500 stands for zero in the data rows.
Some points, one per row:
(593, 434, 648, 255, 549, 501, 470, 532, 566, 379, 570, 581, 383, 449, 384, 552, 328, 318, 585, 675, 517, 506, 376, 738, 397)
(413, 672, 482, 502, 487, 541, 350, 374, 635, 442, 596, 447, 682, 344, 503, 638, 400, 363, 521, 596, 264, 197, 550, 405, 579)
(588, 451, 472, 491, 504, 424, 611, 519, 529, 489, 492, 464, 409, 591, 531, 499, 544, 504, 428, 315, 849, 560, 599, 444, 412)
(534, 534, 539, 552, 481, 614, 574, 352, 572, 577, 546, 442, 479, 491, 540, 477, 505, 661, 370, 588, 545, 530, 502, 454, 466)
(402, 569, 425, 420, 578, 343, 575, 516, 437, 574, 544, 415, 464, 371, 631, 603, 472, 545, 477, 560, 454, 523, 439, 406, 559)
(481, 425, 768, 361, 463, 530, 404, 376, 502, 478, 420, 581, 476, 435, 230, 495, 399, 610, 597, 532, 456, 387, 575, 718, 484)
(554, 623, 492, 702, 529, 497, 527, 432, 572, 612, 522, 505, 549, 468, 481, 551, 428, 499, 453, 476, 442, 450, 508, 443, 495)
(390, 571, 440, 500, 491, 531, 582, 431, 440, 535, 474, 511, 531, 514, 596, 432, 477, 517, 570, 594, 499, 457, 500, 364, 503)
(542, 499, 528, 479, 347, 531, 581, 587, 474, 497, 600, 236, 464, 535, 501, 430, 505, 534, 536, 524, 520, 555, 524, 591, 533)
(515, 471, 481, 584, 443, 559, 617, 507, 500, 544, 476, 602, 517, 706, 627, 537, 433, 381, 512, 498, 734, 552, 485, 353, 496)
(300, 482, 490, 443, 434, 507, 454, 476, 413, 614, 542, 468, 570, 571, 572, 503, 458, 447, 327, 384, 516, 395, 637, 535, 466)
(529, 688, 372, 637, 581, 481, 531, 662, 414, 555, 402, 442, 608, 526, 692, 588, 506, 521, 262, 474, 579, 478, 550, 233, 482)
(583, 621, 488, 369, 426, 544, 476, 650, 617, 480, 567, 525, 589, 357, 538, 648, 521, 329, 439, 505, 479, 402, 574, 278, 489)
(474, 554, 543, 633, 464, 514, 363, 390, 537, 488, 503, 470, 465, 457, 638, 455, 551, 593, 532, 517, 411, 445, 473, 352, 641)
Here are 19 more points, each followed by its number:
(463, 561, 507, 466, 666, 481, 446, 687, 413, 268, 316, 486, 605, 430, 493, 747, 474, 417, 481, 480, 475, 374, 492, 471, 365) 0
(393, 612, 440, 591, 422, 493, 437, 352, 552, 650, 428, 456, 448, 584, 442, 645, 457, 575, 428, 593, 557, 532, 431, 423, 289) 1
(434, 589, 453, 540, 656, 599, 489, 767, 496, 484, 423, 494, 629, 475, 487, 757, 310, 447, 262, 441, 480, 399, 469, 336, 466) 2
(663, 464, 407, 401, 555, 536, 453, 531, 460, 537, 451, 531, 409, 510, 419, 696, 523, 425, 629, 516, 455, 538, 494, 591, 513) 3
(540, 615, 363, 599, 506, 540, 506, 650, 457, 470, 517, 365, 524, 483, 560, 328, 606, 490, 437, 434, 632, 611, 506, 436, 429) 4
(536, 553, 455, 492, 546, 405, 522, 553, 463, 417, 411, 567, 458, 507, 498, 460, 474, 471, 461, 490, 528, 569, 539, 501, 503) 5
(459, 494, 582, 552, 551, 454, 556, 419, 534, 521, 550, 796, 416, 449, 536, 481, 450, 460, 767, 546, 435, 412, 503, 478, 504) 6
(477, 528, 626, 269, 587, 565, 522, 594, 506, 415, 547, 416, 665, 366, 411, 664, 412, 296, 515, 513, 323, 276, 462, 545, 621) 7
(578, 566, 427, 524, 584, 607, 561, 738, 482, 532, 352, 471, 547, 399, 614, 622, 520, 467, 413, 369, 493, 563, 482, 425, 269) 8
(637, 409, 565, 463, 481, 457, 568, 761, 454, 466, 538, 662, 569, 550, 449, 384, 523, 512, 454, 464, 535, 565, 478, 569, 442) 9
(543, 567, 555, 498, 449, 344, 518, 631, 613, 392, 389, 478, 570, 458, 600, 540, 466, 450, 400, 376, 461, 502, 508, 444, 496) 10
(512, 473, 394, 516, 531, 459, 518, 580, 578, 379, 440, 611, 410, 393, 476, 516, 483, 447, 570, 522, 525, 473, 485, 534, 710) 11
(275, 495, 663, 295, 398, 501, 458, 428, 413, 411, 599, 672, 540, 543, 416, 552, 401, 463, 620, 532, 266, 620, 645, 707, 459) 12
(616, 586, 510, 589, 561, 369, 524, 677, 488, 508, 490, 535, 494, 462, 492, 713, 546, 397, 535, 410, 392, 571, 455, 356, 410) 13
(524, 260, 656, 388, 483, 564, 419, 455, 569, 432, 551, 569, 562, 477, 168, 530, 441, 532, 634, 597, 470, 425, 421, 794, 529) 14
(510, 567, 404, 574, 548, 430, 443, 543, 395, 555, 473, 391, 513, 462, 625, 545, 589, 399, 462, 438, 752, 497, 563, 392, 525) 15
(401, 344, 562, 460, 505, 577, 439, 437, 503, 460, 521, 430, 409, 581, 469, 341, 539, 466, 630, 548, 412, 609, 483, 683, 538) 16
(437, 525, 469, 607, 522, 475, 425, 564, 526, 645, 536, 380, 485, 401, 566, 486, 521, 600, 644, 590, 358, 535, 495, 432, 570) 17
(482, 631, 412, 445, 463, 667, 422, 293, 530, 413, 475, 506, 603, 451, 511, 703, 378, 535, 278, 387, 401, 598, 578, 604, 465) 18
Which two of these numbered points are nearest to each point below, looking only along the 6 directions in which the first points spread most? Their numbers follow each, nearest first.
(601, 482, 485, 368, 496, 473, 426, 488, 460, 387, 503, 557, 515, 413, 407, 527, 464, 397, 564, 415, 371, 433, 427, 724, 430) > 3 12
(592, 419, 611, 313, 503, 424, 434, 590, 349, 503, 473, 609, 732, 524, 387, 629, 479, 433, 571, 503, 361, 500, 411, 590, 574) > 3 11
(404, 371, 634, 414, 463, 458, 512, 157, 503, 549, 501, 549, 411, 527, 376, 478, 645, 727, 647, 406, 482, 563, 439, 651, 566) > 16 14
(456, 418, 398, 573, 537, 503, 399, 335, 560, 659, 528, 536, 612, 592, 508, 303, 584, 596, 453, 666, 497, 555, 553, 413, 572) > 1 17
(297, 630, 377, 564, 463, 553, 564, 505, 566, 514, 583, 363, 609, 514, 752, 362, 566, 470, 335, 529, 569, 462, 394, 294, 536) > 15 4
(615, 632, 531, 442, 448, 420, 474, 556, 530, 498, 673, 510, 522, 588, 561, 451, 495, 490, 589, 463, 460, 439, 478, 457, 556) > 11 10
(596, 450, 408, 585, 307, 435, 536, 516, 543, 552, 512, 522, 663, 522, 274, 445, 544, 654, 432, 399, 637, 666, 502, 444, 555) > 4 1
(497, 440, 695, 406, 411, 310, 338, 468, 454, 575, 444, 696, 358, 475, 494, 440, 462, 555, 660, 425, 411, 416, 513, 747, 509) > 12 16
(453, 537, 572, 491, 509, 517, 502, 411, 534, 556, 502, 459, 576, 422, 554, 595, 542, 488, 415, 478, 472, 468, 589, 461, 352) > 18 10
(602, 459, 532, 492, 438, 553, 447, 359, 450, 556, 414, 577, 506, 606, 565, 387, 355, 494, 521, 504, 509, 498, 586, 502, 545) > 1 5
